[[130 126 100 130 128 137 128 118 140 123 111 147 136]
 [124 110 133 140 128 106 146 134 125 127 126 112 117]
 [126 116 129 129 109 125 144 131 147 125 145 122 124]
 [119 121 135 115 115 150 126 111 130 121 120 132 144]
 [116 111 130 110 122 135 116 116 126 128 111 135 136]
 [136 122 129 142 108 140 134 125 120 122 112 123 126]
 [131 126 135 126 121 115 139 141 148 109 134 113 139]]
->
[[136 122 129 142 108 140 134 125 120 122 112 123 126]
 [131 126 135 126 121 115 139 141 148 109 134 113 139]
 [130 126 100 130 128 137 128 118 140 123 111 147 136]
 [126 116 129 129 109 125 144 131 147 125 145 122 124]
 [124 110 133 140 128 106 146 134 125 127 126 112 117]
 [119 121 135 115 115 150 126 111 130 121 120 132 144]
 [116 111 130 110 122 135 116 116 126 128 111 135 136]]

[[127 126 116 118]
 [134 132 112 131]
 [114 154 120 126]
 [110 111 147 153]]
->
[[134 132 112 131]
 [127 126 116 118]
 [114 154 120 126]
 [110 111 147 153]]

[[127 109 130 120 148 134 123 127 131 131 146]
 [117 134 151 122 149 142 110 106 145 104 137]
 [148 121 102 142 122 115 129 150 104 120 127]
 [141 133 127 152 107 113 128 156 114 122 103]]
->
[[148 121 102 142 122 115 129 150 104 120 127]
 [141 133 127 152 107 113 128 156 114 122 103]
 [127 109 130 120 148 134 123 127 131 131 146]
 [117 134 151 122 149 142 110 106 145 104 137]]

[[122 127 131 127 127 137 118 130 133 121]
 [128 120 133 114 126 138 123 130 132 133]
 [123 125 129 115 132 147 126 145 133 133]
 [132 114 125 100 123 137 115 144 131 139]]
->
[[132 114 125 100 123 137 115 144 131 139]
 [128 120 133 114 126 138 123 130 132 133]
 [123 125 129 115 132 147 126 145 133 133]
 [122 127 131 127 127 137 118 130 133 121]]

[[133 130 133 127 128 131 126]
 [139 135 121 106 118 122 123]
 [117 122 133 144 136 138 132]
 [110 115 134 148 140 139 138]]
->
[[139 135 121 106 118 122 123]
 [133 130 133 127 128 131 126]
 [117 122 133 144 136 138 132]
 [110 115 134 148 140 139 138]]

[[132 120 134 130 124 139 137 120]
 [130 119 127 124 121 148 142 123]
 [115 121 121 131 131 133 136 122]
 [121 119 133 118 114 140 141 103]]
->
[[132 120 134 130 124 139 137 120]
 [130 119 127 124 121 148 142 123]
 [121 119 133 118 114 140 141 103]
 [115 121 121 131 131 133 136 122]]

[[121 124 114 126 108 143 122 122]
 [148 121 111 146 145 110 126 129]
 [109 137 135 114 107 130 118 136]
 [132 137 130 113 121 131 115 131]
 [110 133 126 112 114 119 112 132]
 [139 118 143 145 108 112 109 149]
 [122 120 111 111 139 133 111 123]
 [133 125 145 131 128 132 127 119]
 [116 133 118 137 127 144 123 147]]
->
[[148 121 111 146 145 110 126 129]
 [139 118 143 145 108 112 109 149]
 [133 125 145 131 128 132 127 119]
 [132 137 130 113 121 131 115 131]
 [122 120 111 111 139 133 111 123]
 [121 124 114 126 108 143 122 122]
 [116 133 118 137 127 144 123 147]
 [110 133 126 112 114 119 112 132]
 [109 137 135 114 107 130 118 136]]

[[125 112 124 156 135]
 [130 126 127 127 127]
 [116 136 125 112 122]
 [126 124 136 123 116]
 [128 125 135 128 123]
 [131 133 135 127 132]
 [112 126 134 131 121]
 [123 127 131 133 107]]
->
[[131 133 135 127 132]
 [130 126 127 127 127]
 [128 125 135 128 123]
 [126 124 136 123 116]
 [125 112 124 156 135]
 [123 127 131 133 107]
 [116 136 125 112 122]
 [112 126 134 131 121]]
---
[[119 130 133 141 139 130 111 135]
 [127 128 129 140 132 127 121 132]
 [142 120 121 134 133 121 125 115]
 [136 130 126 120 130 126 137 119]
 [126 137 101 118 119 126 125 139]
 [120 135 120 136 136 125 121 127]
 [123 140 125 127 126 148 114 142]
 [125 138 119 120 126 133 123 140]
 [124 133 134 123 129 138 126 141]
 [135 131 118 123 133 136 123 130]
 [127 126 128 140 127 130 105 130]]
->
[[126 137 101 118 119 126 125 139]
 [135 131 118 123 133 136 123 130]
 [125 138 119 120 126 133 123 140]
 [120 135 120 136 136 125 121 127]
 [142 120 121 134 133 121 125 115]
 [123 140 125 127 126 148 114 142]
 [136 130 126 120 130 126 137 119]
 [127 126 128 140 127 130 105 130]
 [127 128 129 140 132 127 121 132]
 [119 130 133 141 139 130 111 135]
 [124 133 134 123 129 138 126 141]]

[[155 127 118 120 141 119 139]
 [153 118 130 116 135 117 136]
 [143 112 143 116 126 119 130]
 [117 148 108 140 133 136 128]]
->
[[117 148 108 140 133 136 128]
 [155 127 118 120 141 119 139]
 [153 118 130 116 135 117 136]
 [143 112 143 116 126 119 130]]

[[127 124 121 139 139 134 128 129]
 [132 128 115 148 156 133 140 134]
 [126 150 144 126 137 119 135 128]
 [124 146 140 131 140 123 133 129]
 [132 123 117 139 140 132 134 130]
 [131 125 120 135 138 129 136 132]
 [126 132 132 130 134 127 129 130]
 [126 120 127 111 108 130 109 117]
 [127 121 124 121 119 129 120 123]
 [128 127 125 131 131 130 126 126]
 [129 125 116 146 149 135 134 132]]
->
[[132 128 115 148 156 133 140 134]
 [129 125 116 146 149 135 134 132]
 [132 123 117 139 140 132 134 130]
 [131 125 120 135 138 129 136 132]
 [127 124 121 139 139 134 128 129]
 [127 121 124 121 119 129 120 123]
 [128 127 125 131 131 130 126 126]
 [126 120 127 111 108 130 109 117]
 [126 132 132 130 134 127 129 130]
 [124 146 140 131 140 123 133 129]
 [126 150 144 126 137 119 135 128]]

[[130 142 156 127 105 139 131 120 155]
 [114 116 120 105 113 114 115 116 104]
 [157 139 154 137 133 152 119 117 150]
 [122 141 135 121 103 135 151 119 124]]
->
[[114 116 120 105 113 114 115 116 104]
 [122 141 135 121 103 135 151 119 124]
 [157 139 154 137 133 152 119 117 150]
 [130 142 156 127 105 139 131 120 155]]

[[153 123 126 127 130 141 134 134 129 117]
 [118 137 137 129 114 134 132 146 118 127]
 [121 115 134 134 110 112 137 124 126 134]]
->
[[153 123 126 127 130 141 134 134 129 117]
 [121 115 134 134 110 112 137 124 126 134]
 [118 137 137 129 114 134 132 146 118 127]]

[[125 137 127 111 109 121 135]
 [123 149 124 116 109 129 144]]
->
[[123 149 124 116 109 129 144]
 [125 137 127 111 109 121 135]]

[[151 124 111 119 140 142 139 127 142 100 135 136 130 131 131 142]
 [146 129 119 111 135 137 139 113 132 106 121 130 121 137 141 138]
 [143 133 113 118 139 145 125 122 139 101 125 131 121 134 136 138]
 [149 124 114 111 128 134 144 114 133 122 122 132 121 132 147 142]]
->
[[151 124 111 119 140 142 139 127 142 100 135 136 130 131 131 142]
 [143 133 113 118 139 145 125 122 139 101 125 131 121 134 136 138]
 [149 124 114 111 128 134 144 114 133 122 122 132 121 132 147 142]
 [146 129 119 111 135 137 139 113 132 106 121 130 121 137 141 138]]
